Here is a table of points, one per row:
[-33 -18   1 -21 -37 -32  -7 -17 -24  23  42 -26  24  -8 -21  10   1  -6
   2  32 -21 -36 -20  20 -24  42  35 -32  28  -3   4  -1 -10  49 -21   3
  51   3  11]
[ 13   1   5  45   7 -10   3 -32  22 -14  27  38  35 -18 -11  12  32   0
   1  -1   0  25 -12   4  33  36 -36 -38  15 -11 -19   1 -25  29  -2   1
  43  14   0]
[-12   4 -14 -18  14  -6  15  24  16  11  25  10  47  12  25  29 -37 -49
   4 -24  17  36 -26  30 -20  12  44  26  20  46  -3 -30 -18   4  -5  25
  18 -17 -11]
[ 16 -19 -10   6 -14   0 -45  29  -1  33  20  10  27   7  73  18  26   7
  -9  -5  -7   0  60   2  23   5  16 -42  32   4  14   3   7   6  -4  31
  23 -10 -33]
[-14  -8 -23 -16 -13  16   2 -33  12 -25   8  50   3  82 -37  -8 -27   8
 -22  -8 -42 -42   3 -19 -14 -34   4 -15  16 -10 -18  30 -22 -29 -26 -17
 -17 -13  -1]
[ 30  30  32  -2  23  16  -8  30 -15 -22  27  -6 -10  -7 -11  -2  10  -8
  45 -10  -8   7  14 -18  -5  12  67  32  10   3  18 -27   5  53 -22  -2
   1  31  -6]
[ 36  45  38  31 -10  -3  29  43  23   4 -20 -13 -14  28  11 -18  21  10
   2 -12   1   1   1  46  34  11  20   2  16  44  16   5  33  -7 -15  -5
  19 -20  31]
[ 24 -16  26  21   6 -61  -6 -34  35  49 -16  30  23 -18  -9   7   7  22
  21  30  27 -17  41   4  35  -8  17  -2  -4   6  20  11 -17   1  23  34
 -46 -11 -20]
[ -7 -37  -1  -4 -35 -10 -37  -1 -18  -8 -20 -18  36 -13 -13  -1 -19 -14
  -4 -41   8  -5  -9 -33   9  -7 -15 -24 -43 -17   4 -18 -30 -16 -14 -34
 -23 -16 106]
[-21  -8  17 -25  87   6 -52  20  12  -3 -13  -1   0 -38 -16 -27   0 -14
 -28  19 -37   3 -46   1 -11 -29  -7  24   6 -15  21   3 -15 -27   4 -16
  -6 -37  -6]
[-18  -1  -8  -8  -9 -42 -27 -12 -18 -62 -15 -23   2 -11 -18  29  -9  -7
 -24   2   2  -2  -5   8  -6 -33  -1 -30   1 -29 -36 -21 101 -12  39  12
 -21  29   4]
[ 19 -27 -21  -7 -27 -13  13 -31 -27   7 -17 -14 -29 -36 -29 -41 -10 -35
 -36 -21  -1   4 -16 -27   6 -41   2 -17  -5 -16 -18 -28  29  -7 -33   5
   3 -36 -40]
[-16  41 -26  55 -11  35   5  10  56  40 -13  -7 -22  -9   3  26  -9  31
  18  27  16  -8  12  19  38 -35  -8  11 -27 -33  -3 -17   6   3 -15  18
   6 -17  14]
[-51 -14 -15   1  27 -25   6   5 -12 -19  12  -1 -23  22 -21 -10  27  33
 -44 -36  16  32 -31 -33   3   1  14  79  13   6  29  -2   1  16 -18 -12
  16   2   9]
[ 20   2  -7  35  -1  20  29  -8  15  25 -13 -41 -14  10  40  11  55  45
   4  27  36  -8  -1   3  19 -27   7 -26 -11  35 -39 -26 -24 -42   2  13
 -27   8   5]
[ 50 -18 -20 -18   8   0  19 -20  18 -16   2 -43  29   0   7  16  -6   3
   5  32 -37  44  34   6 -24  48  32  19  14  -3  11  15   3  17   0 -13
  37 -14   4]
[  0  -7  17 -13  18  26  29   9 -14   5 -54  16  21  22   8  10  21 -36
  10  19  17  -4   4 -11 -19 -51 -26 -10 -17  10  31  74   4  12 -14  13
   4  34   8]
[-22  23 -15  -2  48 -27 -25 -24 -20 -14 -22 -28 -22  -8  28 -31 -49 -18
 -29  -8 -10 -26  16 -18  -4   5 -55  -6  -1  22 -33  36 -17   5 -37   2
 -13  -1  -1]
[ -9   2  24   9 -27  26 -13 -15 -29  11  47  -7  45 -11   4 -18   7 -18
  10  11   3   7  21  11 -24  22  -1  55  29 -17 -41   7   1  36  23 -30
  11 -33   0]
[ 25 -20 -24 -17 -20 -39 -11 -11 -32   1 -12  67 -35  49  19   2  37 -15
  22  10 -30  -3   3  47 -42 -12 -39   9 -27 -29  -4 -43  -8  -4 -14  -8
 -29  -6 -12]
[-16 -23  -8   7  13 -11 -24   2  -4   5 -19 -23 -46  23 -10  -1   5 -14
  24 -40  -1 -27 -41  -9 -26  20  17 -21 -32 -26 -24  83  -3 -31   3 -21
  -8 -10 -27]
[ 32 -30  19 -29 -10  30  -8  -2   8  20   3  29 -15 -30  11  34   2  59
  44  18  42  -7  -6  38  17  15 -36  15  15  25  14   5   8   4 -16  46
  12   0   3]
[-20  26  31  14  22  28  47  22 -32  -9  38   1 -29 -12  -7   6 -25  14
   7   0  -2  30  32   4  10   3  10 -12 -27  40  56  10   9 -10   0   1
 -23 -21  -2]
[ 19  -3 -38 -12  18   8  43  44 -37  23   3  -3 -20 -13 -20 -23 -32  -5
 -37 -24 -12  -2 -19   6  12   6  -6  22  16 -34 -11  -5 -23  -6  51  -5
 -13  69  12]
[-26  10 -22 -19 -27  26   6 -24   2   5   0   5   6  -4  -5 -65 -15  -3
  12 -18 -21 -16 -14 -33 -15   7 -28 -15 -43   6   8 -24  59 -14  74 -14
  27  52   0]
[ -7  44  22  -5 -46  31  23  26  36 -23 -27 -13 -33 -16  -3  12 -15  -6
 -17  14  27  23   0 -26   6  14 -14  -5  14  10  49 -12 -40 -10  29 -30
 -14  22 -45]
Along one direction, these points spread out more than along any other. Take the direction at right angles to it along which they spread out most. Go by this last direction. For each point below, how far along it does it lie, from 0 to 99? 50 is the average, and the first point above lies past it. One standard deviation of the points above along it is 16.
[-20  26  31  14  22  28  47  22 -32  -9  38   1 -29 -12  -7   6 -25  14
   7   0  -2  30  32   4  10   3  10 -12 -27  40  56  10   9 -10   0   1
 -23 -21  -2] 48
[-14  -8 -23 -16 -13  16   2 -33  12 -25   8  50   3  82 -37  -8 -27   8
 -22  -8 -42 -42   3 -19 -14 -34   4 -15  16 -10 -18  30 -22 -29 -26 -17
 -17 -13  -1] 44
[ 50 -18 -20 -18   8   0  19 -20  18 -16   2 -43  29   0   7  16  -6   3
   5  32 -37  44  34   6 -24  48  32  19  14  -3  11  15   3  17   0 -13
  37 -14   4] 75
[-18  -1  -8  -8  -9 -42 -27 -12 -18 -62 -15 -23   2 -11 -18  29  -9  -7
 -24   2   2  -2  -5   8  -6 -33  -1 -30   1 -29 -36 -21 101 -12  39  12
 -21  29   4] 45
[ 20   2  -7  35  -1  20  29  -8  15  25 -13 -41 -14  10  40  11  55  45
   4  27  36  -8  -1   3  19 -27   7 -26 -11  35 -39 -26 -24 -42   2  13
 -27   8   5] 18
[-51 -14 -15   1  27 -25   6   5 -12 -19  12  -1 -23  22 -21 -10  27  33
 -44 -36  16  32 -31 -33   3   1  14  79  13   6  29  -2   1  16 -18 -12
  16   2   9] 66
[ 30  30  32  -2  23  16  -8  30 -15 -22  27  -6 -10  -7 -11  -2  10  -8
  45 -10  -8   7  14 -18  -5  12  67  32  10   3  18 -27   5  53 -22  -2
   1  31  -6] 73
